G: [ -7.9 -90.0   1.1 -19.8  64.2]
W: [  1.3 -19.9   1.1 -12.9  -7.8]
B: [  5.7 -19.8   1.1   5.6  -7.9]
both W B: 
[1.1]
both G W: 
[1.1]
both B W: 
[1.1]
back: [ -7.8 -12.9   1.1]
W
both W G: 
[1.1]
which: [  1.3 -19.9   1.1 -12.9  -7.8]
W

N: [-78.9 -29.4  -9.3  -4.3]
H: [-9.2 -4.0 -2.9 -4.4]
S: [ -4.3 -29.0  22.3  -9.2]
both S H: 
[-9.2]
back: [ -9.3 -29.4 -78.9]
N
both N S: 
[-4.3]

U: [  6.1  28.6  34.2 -28.6 -75.4  14.5 -24.3  28.3  38.9 -40.9  14.9   8.4
 -49.5  90.0 -36.3 -22.2 -20.9 -31.1 -36.2 -54.2  72.7]
A: [ 33.7 -75.7  14.3  25.9 -35.9  28.4 -68.0  40.7  12.6 -54.3  19.7  21.6
 -41.5  60.3  86.5  -3.5 -37.0 -36.3  14.9 -55.9  87.2]
E: [  8.6 -46.5  22.5  29.0 -31.9  14.5 -24.3  24.1  38.9 -40.9  14.9   8.4
 -49.5  90.0  78.0 -22.2 -20.9 -31.1  -7.1 -54.2  72.7]
J: [ 34.2 -75.4   6.1  28.6 -28.6  29.4 -72.8  38.7  10.9 -50.1  12.8  21.3
 -33.1  47.4  80.5  -0.9 -29.6 -31.1  22.0 -46.1  77.0]
K: [ 10.2 -39.8  20.6  33.0 -22.8  18.2 -23.7  13.1  36.3 -36.8  13.9   5.5
 -50.9  81.5  75.1  28.4 -19.0 -23.9 -15.1 -51.0  64.8]
back: [-28.6  28.6   6.1 -75.4  34.2]
J
both A K: 
[28.4]
both J E: 
[-31.1]
back: [ 21.3  12.8 -50.1  10.9  38.7 -72.8  29.4 -28.6]
J
back: [-33.1  21.3  12.8 -50.1  10.9  38.7 -72.8  29.4 -28.6  28.6]
J
both E A: 
[14.9]

T: [ 71.9  30.8 -69.8   6.4 -65.5]
Q: [ 9.0 69.3 52.9 28.5 41.9]
L: [ 55.1  36.3  37.7 -39.0  37.1]
C: [ 9.0 37.7 28.5 52.9 18.7]
back: [-69.8  30.8]
T
back: [28.5 37.7]
C
which: [ 9.0 69.3 52.9 28.5 41.9]
Q
both C L: 
[37.7]
back: [-69.8  30.8  71.9]
T
back: [-65.5   6.4]
T

Binam: [-19.6  59.2  10.8 -95.5 -90.0  15.7 -20.1]
Rudul: [ 59.2 -54.7  72.8  17.4  59.3 -37.1  49.5]
Nibe: [ 33.3 -15.8  63.5 -72.5 -32.7  12.4 -11.7]
lek: [-10.7  40.8  41.9  -8.7 -20.3  18.5  -5.3]
bimub: [ 20.8  22.4 -73.7  18.5  -8.7 -20.3  66.9]
zuzak: [  0.1  -3.8  19.0 -95.5  33.3  33.0 -30.8]
mazu: [ 29.9  86.0  59.3  33.4  51.5 -11.0  65.2]
Fov: [ 51.3 -28.2   5.4  12.7 -37.7   1.9 -25.9]
funit: [-93.6  50.2 -20.6  23.9 -17.4  62.3 -95.6]
dutaz: [-20.4  27.4 -95.5  -2.4 -67.9 -42.5 -18.0]
both zuzak dutaz: 
[-95.5]
both zuzak Binam: 
[-95.5]
both Nibe zuzak: 
[33.3]
back: [-20.3  -8.7  18.5]
bimub
both Binam Rudul: 
[59.2]

Tar: [-70.4 -20.1   0.7  14.6]
buvis: [ 67.8  62.0  44.0 -10.5]
buned: [ -5.4 -41.9  58.0   2.5]
Vuv: [-41.3   7.3  24.0  40.0]
tepug: [ 42.9  43.0 -29.2 -45.7]
val: [-49.2  -4.6  62.0  53.8]
Nupo: [-9.2 40.6 53.2 42.9]
Nukos: [ 58.1  49.4  31.4 -19.4]
vusek: [ 61.9  24.0   3.3 -43.4]
sir: [-6.1 45.5 58.9 60.9]
both buvis val: 
[62.0]
which: [-9.2 40.6 53.2 42.9]
Nupo
both tepug Nupo: 
[42.9]

nume: [  7.3  31.8 -19.4  -9.5 -15.1  20.6 -20.9 -13.9   3.9 -35.3]
vasi: [ 31.5   3.9 -32.0  17.1  68.1   6.4  -4.0 -13.9  23.0 -19.6]
vep: [ 28.8  -5.4 -32.0  -1.3  29.2   9.3   4.5 -13.9  10.2  32.8]
fim: [ 42.3   0.8 -40.4   2.7   1.5 -33.3  12.7   1.7  51.7 -14.4]
pesun: [ -1.3  -5.4 -23.6   0.7  34.8   9.3  -8.2 -13.9   3.9  53.7]
boge: [ 10.0 -27.1 -27.8 -15.7 -31.8  -4.9 -12.4 -13.9 -18.5   6.6]
tiz: [  4.6   7.0  22.7  10.9  12.6 -16.2 -29.4 -13.9   7.0  -1.2]
Pep: [ 50.4 -27.1 -57.3  -3.4  23.7   6.4   8.7   1.7  10.2  12.6]
Zaf: [ 26.1  -5.4   1.7  21.1 -20.7   0.8 -46.3 -13.9  13.4   1.3]
famon: [ 18.1   0.8   1.7   1.6 -15.1   9.3 -20.9 -13.9   0.7  -9.1]
both Zaf Pep: 
[1.7]
both tiz Pep: 
[12.6]
back: [-29.4 -16.2]
tiz
both nume vep: 
[-13.9]
back: [ 10.2 -13.9   4.5]
vep
back: [ 3.9 31.5]
vasi
both vep nume: 
[-13.9]

R: [ -2.9   5.0  -2.4  -2.7   4.8   4.7   4.9   5.0  -2.9   4.7   4.7   4.8
  -2.9   4.7   4.7  -2.7   4.6   4.7  -2.8  -2.7  -2.8   4.6   4.7  -2.2
 -25.0  23.2 -26.4 -25.8  21.0  24.2  21.2 -25.0 -26.3 -26.5 -26.0  22.7
 -22.0  24.1  21.6 -26.6  22.9 -26.5]
X: [ 34.5  34.4  29.8  34.0 -23.0 -21.9 -19.2 -19.7  34.3 -22.0 -22.2 -21.9
  34.7 -23.0 -21.9  33.3 -22.1 -22.9  34.6  33.4  33.4 -21.8 -20.2  29.8
  32.8 -21.6  34.4  33.8 -19.0 -22.7 -19.4  33.0  34.4  34.5  34.1 -20.8
   4.9 -22.6 -19.5  34.6 -21.1  34.4]
Y: [ 8.3  8.2  7.5  8.2 -5.3 -4.7 -4.6 -4.7  8.2 -4.8 -4.9 -5.1  8.3 -5.1
 -4.8  8.1 -4.7 -5.2  8.3  8.0  8.0 -4.6 -4.5  7.5  8.0 -4.8  8.2  8.1
 -4.5 -5.1 -4.7  7.9  8.2  8.2  8.2 -4.6  7.6 -5.0 -4.5  8.3 -4.6  8.2]
V: [ 48.2 -60.8  49.9 -60.6   4.8   4.7   4.9   5.0  -2.9   4.7   4.7   4.8
  -2.9   4.7   4.7  -2.7   4.6   4.7  -2.8  -2.7  -2.8   4.6   4.7  -2.2
 -25.0  23.2 -26.4 -25.8  21.0  24.2  21.2  -2.6 -26.3 -26.5 -26.0  22.7
 -22.0  24.1   4.9 -26.6  22.9 -26.5]
Z: [ 12.6  12.7   9.7  12.5 -20.6 -20.2 -19.1 -19.3  12.6 -20.2 -20.3 -20.2
  12.8 -20.6 -20.2  12.2 -20.3 -20.5  12.7  12.1  12.1 -20.1 -19.5   9.8
  11.7 -20.1  12.6  12.4 -19.2 -20.5 -19.4  11.8  12.6  12.7  12.4 -19.7
   9.8 -20.5 -19.3  12.7 -19.9  12.7]
F: [-22.4 -21.9 -58.6 -69.5  57.5  54.9  50.7  51.7 -69.9 -19.5  55.8  55.6
 -70.8  57.1  54.9 -67.8  55.1  57.0 -70.5 -67.8 -67.5  54.5  51.8 -58.2
 -66.5  54.5 -69.9 -68.8  50.5  56.7  51.3 -66.4 -69.8 -70.4 -69.2  52.7
 -58.4  56.4  51.0 -70.5  53.4 -70.2]
M: [-60.4 -60.5 -50.6 -59.8  53.1  51.2  47.9  48.7 -60.3  51.4  51.9  51.7
 -61.1  52.9  51.2 -58.4  51.3  52.7 -60.8 -58.5 -58.4  50.8  48.8 -50.2
 -57.3  50.8 -60.3 -59.3  47.7  52.6  48.3 -57.3 -60.2 -60.7 -59.6  49.5
 -50.1  52.4  48.2 -60.8  50.1 -60.6]
which: [ -2.9   5.0  -2.4  -2.7   4.8   4.7   4.9   5.0  -2.9   4.7   4.7   4.8
  -2.9   4.7   4.7  -2.7   4.6   4.7  -2.8  -2.7  -2.8   4.6   4.7  -2.2
 -25.0  23.2 -26.4 -25.8  21.0  24.2  21.2 -25.0 -26.3 -26.5 -26.0  22.7
 -22.0  24.1  21.6 -26.6  22.9 -26.5]
R
back: [-60.6  50.1 -60.8  48.2]
M
back: [-60.2 -57.3]
M
back: [-21.9 -22.2]
X
which: [ 8.3  8.2  7.5  8.2 -5.3 -4.7 -4.6 -4.7  8.2 -4.8 -4.9 -5.1  8.3 -5.1
 -4.8  8.1 -4.7 -5.2  8.3  8.0  8.0 -4.6 -4.5  7.5  8.0 -4.8  8.2  8.1
 -4.5 -5.1 -4.7  7.9  8.2  8.2  8.2 -4.6  7.6 -5.0 -4.5  8.3 -4.6  8.2]
Y

mumi: [ -8.8  32.3  34.0 -41.0  15.5 -34.8 -32.0]
Rugog: [  5.0  34.1 -11.3  -4.5  -5.0 -65.1  34.1]
nuri: [  5.8  24.6  34.0  34.3 -14.9  27.0  28.0]
sivi: [ 34.1  32.3  67.8   9.6 -19.5   5.0  31.5]
both mumi nuri: 
[34.0]
back: [32.3 -8.8]
mumi
both nuri mumi: 
[34.0]
back: [-34.8  15.5 -41.0  34.0]
mumi
both sivi mumi: 
[32.3]

furen: [ -1.7  34.2  23.7  18.8  58.4  58.4 -36.6 -92.4  20.4 -92.5]
raf: [ -1.7 -23.0  23.7  18.8 -10.6  58.4 -92.4  36.5  20.4  20.4]
Poni: [ -1.7 -92.4  18.8  18.8 -92.5  58.4  23.7  36.5  18.7  20.4]
which: [ -1.7 -23.0  23.7  18.8 -10.6  58.4 -92.4  36.5  20.4  20.4]
raf
which: [ -1.7 -92.4  18.8  18.8 -92.5  58.4  23.7  36.5  18.7  20.4]
Poni
back: [58.4 58.4 18.8]
furen
which: [ -1.7  34.2  23.7  18.8  58.4  58.4 -36.6 -92.4  20.4 -92.5]
furen

topo: [ 26.8 -28.9  -4.7  13.8   0.4  33.3  39.2  21.2   8.3  38.7 -11.3  29.3]
Vovob: [ -4.3 -14.5 -22.8  -0.8 -16.6  12.3  -0.6  16.2 -16.7  -1.6   8.9  -7.0]
madaz: [-10.3  30.5  12.2   4.3 -57.2   1.4 -14.4 -20.4   8.6 -12.4  26.9  15.5]
tula: [-16.4  -6.3  14.8 -13.2 -41.7  11.9 -20.0 -11.6  27.3  -6.9  30.8  21.4]
vada: [  0.7  -6.9   7.5 -16.8 -16.6 -30.9   7.4  -0.8  -2.1  22.5   1.4 -12.0]
pag: [-13.1   7.5   4.8   1.5  33.3  13.8  39.2  21.2   9.5 -16.2   5.0  -4.3]
Zezes: [-25.2 -11.0  -1.4  26.2  -1.8  15.4  22.6  -1.0  10.8  15.8 -11.5  45.6]
nanar: [-49.1 -10.0  40.2  28.7  -9.1  -0.1  43.1   1.5  28.7  36.9   4.0  18.0]
furu: [-18.6  -4.1  75.3 -19.4  -8.1  -1.8  35.2  36.0  30.8  75.9  19.8 -15.5]
both pag vada: 
[7.5]
both furu Zezes: 
[-1.8]
both vada madaz: 
[1.4]
back: [21.2 39.2 33.3  0.4]
topo
both pag nanar: 
[1.5]
both vada tula: 
[-6.9]

meda: [ -1.3  -9.9 -16.4  15.6  44.4  74.9]
bepe: [-29.6 -20.9  -3.5   2.6  48.8  -3.6]
Lato: [-29.6 -20.9  14.5   2.6  -6.7  16.9]
Zoru: [ 56.5  17.0 -12.9   5.4 -12.5  -4.9]
Kube: [ 17.0 -12.8  31.4  -0.7 -12.1  44.2]
gede: [ 30.9   0.7 -23.6 -20.9 -46.4  38.7]
Mem: [44.4 75.1 26.4  6.5 26.4 -3.5]
back: [74.9 44.4]
meda
both Mem bepe: 
[-3.5]
back: [-12.9  17.0]
Zoru
back: [ 6.5 26.4 75.1]
Mem
back: [ 74.9  44.4  15.6 -16.4]
meda
both bepe gede: 
[-20.9]
back: [ -4.9 -12.5   5.4 -12.9  17.0]
Zoru

kam: [-10.3  -7.3 -17.7 -58.0   5.6 -31.0  50.2   8.1 -20.9  -9.0  15.3  -0.7
   1.0 -48.6]
negu: [-27.0 -17.9   8.6 -21.5   6.2  -6.2   7.1 -32.2   4.8   3.6 -15.4 -21.3
 -49.7 -19.7]
tuk: [ 29.9   8.5  -6.7  10.4 -25.7 -12.3   0.1  11.9   8.9  -6.6  -5.5  -4.1
   8.8 -20.0]
pelub: [-48.1  -1.4 -32.7  -4.1  12.9 -25.4  12.7  -3.9  25.0 -28.3  24.2  33.6
 -11.8 -48.6]
mirek: [-24.1  -0.6 -34.4  -3.2  -0.5   6.9  -1.6 -12.4  -1.4 -37.0  16.9  -4.7
 -32.8  -4.7]
sus: [-11.7  -1.1 -18.3 -18.5  -8.7 -15.2  18.1  11.2 -31.0 -30.7 -17.7  -8.1
 -15.0 -11.8]
vuse: [ 29.5  18.1  -8.1 -30.7 -18.5 -17.7 -31.0  -8.7 -18.3 -15.0  -1.1  11.2
 -15.2   5.3]
Dosag: [ 12.6  25.3  33.6 -17.1 -24.6   3.2  33.8  -7.5  17.5 -52.5 -10.3   2.7
  24.4  -5.9]
Kedig: [ -4.0  25.0 -28.3  -7.8   3.4  -8.5  37.4 -16.9 -23.1 -34.5 -25.5  -6.3
 -11.8   4.4]
bev: [ -9.1  42.6  -1.6 -21.4   6.3  11.7 -19.8   8.7 -50.1  15.1  15.1  10.1
  17.0 -28.1]
Duvaz: [-17.1 -28.2 -21.8 -17.4 -21.7  11.3  -2.2  -0.7   2.6  22.1  10.4 -20.5
 -59.6  11.1]
gos: [  4.4 -24.9  25.7 -22.3   8.3  48.6  -2.4 -39.2 -12.5  21.5 -25.9  -1.5
 -76.3  23.7]
back: [-15.0  -8.1 -17.7 -30.7 -31.0  11.2  18.1 -15.2  -8.7 -18.5 -18.3  -1.1]
sus
which: [  4.4 -24.9  25.7 -22.3   8.3  48.6  -2.4 -39.2 -12.5  21.5 -25.9  -1.5
 -76.3  23.7]
gos
back: [-28.3  25.0  -3.9]
pelub
back: [ -4.7 -32.8  -4.7  16.9 -37.0  -1.4 -12.4  -1.6   6.9]
mirek
back: [-17.1  33.6]
Dosag

timel: [-21.5 -50.8  14.3 -50.8  27.9]
pon: [ 31.3  27.2   2.0 -14.8 -34.8]
Zor: [-53.0   0.1 -21.7  -0.6  76.6]
Vokit: [ 22.9  39.5   1.2  -4.2 -50.5]
mufo: [-76.2 -49.8 -27.2  49.7  78.2]
lome: [  0.4  -8.1   7.3 -50.8  61.9]
tezo: [-12.7  -5.0  -1.1 -33.9   3.2]
Befoz: [ 55.5  -3.2 -14.5 -34.9 -34.2]
rudig: [ 17.2  16.8  -3.8 -10.9 -33.8]
ligem: [  5.3  28.7  -4.1  -5.8 -41.3]
which: [  0.4  -8.1   7.3 -50.8  61.9]
lome
both timel lome: 
[-50.8]
both lome timel: 
[-50.8]

vaga: [ -9.7 -20.7 -66.7  43.2  28.9   0.3]
Zuf: [ -5.9   3.8  10.9   3.1 -30.9 -44.0]
zogig: [ 10.8 -41.7  38.9   3.1  18.0  33.1]
fozek: [  7.1 -13.7 -13.3  78.1 -26.9 -24.5]
Lel: [-31.8   9.8  -8.5  -3.8  29.2  29.2]
mepir: [-31.6   9.8   3.0  -3.8  29.2  10.8]
Mis: [ 72.4 -49.7  14.4 -17.8  18.0 -65.8]
both zogig mepir: 
[10.8]
both Zuf zogig: 
[3.1]
which: [ -9.7 -20.7 -66.7  43.2  28.9   0.3]
vaga
back: [33.1 18.0  3.1 38.9]
zogig
both Mis zogig: 
[18.0]

Kunu: [  2.6 -23.7  -9.2  25.1   0.8   8.1   4.3   6.7  15.5  -7.7  -8.9   6.8
 -36.5  -5.5  -8.6  22.4  -9.8  -3.9 -20.7  18.3   1.1  10.2  -1.0   1.3
 -11.0  -1.8   8.1 -15.1   3.7  12.8  -2.1  -6.6   3.8   9.7  -3.8  -3.6
  -0.9]
fepig: [ 23.1 -10.6 -21.1 -27.8 -11.7  -0.7  22.2  26.7   3.3   0.0  27.1   5.6
   6.7 -28.6 -10.4 -25.8 -12.6   0.6  16.4   3.9  16.4  -8.6 -19.0  12.0
 -28.8 -11.0   9.1   1.3 -24.2   8.9  17.7  -6.1   9.3  40.5   9.5  13.1
  15.0]
pok: [  2.6 -23.7  -9.2  25.1   0.8   8.1   4.3   6.7  15.5  -7.7  -8.9   6.8
 -36.5  -5.5  -8.6  22.4  -9.8  -3.9 -20.7  18.3   1.1  10.2  -1.0   1.3
 -11.0 -22.1   8.1 -59.1   3.7  12.8  -2.1  -6.6   3.8   9.7  -3.8  -3.6
  -0.9]
ruvo: [  3.3   6.1  -2.7 -59.2  -4.6  -1.1 -18.3  -7.2 -20.6  -1.4   0.7   7.2
 -21.8 -25.0  -8.5   3.0  -4.0   7.1   2.0  -5.1  18.1  -4.7  -9.6  -9.7
   0.4  -4.7  -1.1  -5.9 -38.0  -1.2   3.2  -1.0  11.6  10.2   2.2  11.9
   0.5]
befa: [ -1.9  22.6 -53.5  10.5  47.4 -54.1 -21.2 -26.7  18.8   8.9  33.7  -8.0
  -0.3 -44.8   3.0  -5.4  45.1   4.6 -11.6  38.9  74.2  10.2  -4.1 -39.5
   0.1 -22.1  -1.2  -7.3 -59.1 -31.5 -69.5  -1.2   9.6   6.6  12.0   8.7
   2.9]
ledu: [-16.5  11.3  -8.3  48.0  41.2  37.5  -6.1 -30.3 -10.0  16.5  31.5 -28.5
  -7.1   4.9  -6.2  51.5   8.1  -3.8 -20.5 -12.7   8.6  -9.5  24.0 -49.7
 -17.3   0.4 -61.0  30.7  -3.2 -34.4  15.2  40.8  -9.3  42.7  -1.0  21.2
 -31.4]
which: [  2.6 -23.7  -9.2  25.1   0.8   8.1   4.3   6.7  15.5  -7.7  -8.9   6.8
 -36.5  -5.5  -8.6  22.4  -9.8  -3.9 -20.7  18.3   1.1  10.2  -1.0   1.3
 -11.0 -22.1   8.1 -59.1   3.7  12.8  -2.1  -6.6   3.8   9.7  -3.8  -3.6
  -0.9]
pok
which: [  3.3   6.1  -2.7 -59.2  -4.6  -1.1 -18.3  -7.2 -20.6  -1.4   0.7   7.2
 -21.8 -25.0  -8.5   3.0  -4.0   7.1   2.0  -5.1  18.1  -4.7  -9.6  -9.7
   0.4  -4.7  -1.1  -5.9 -38.0  -1.2   3.2  -1.0  11.6  10.2   2.2  11.9
   0.5]
ruvo

geg: [-25.7  -0.3   2.1  -0.2  -6.4   5.8   1.4   1.7 -25.8  -5.3]
ketim: [-25.8  -0.3   1.3  -0.2  -6.4   5.8   1.4   1.7  -6.5   1.3]
pev: [-1.5 -0.3  1.3 -0.2 -6.4  5.8  1.4  1.7 -6.4 -5.3]
which: [-25.7  -0.3   2.1  -0.2  -6.4   5.8   1.4   1.7 -25.8  -5.3]
geg

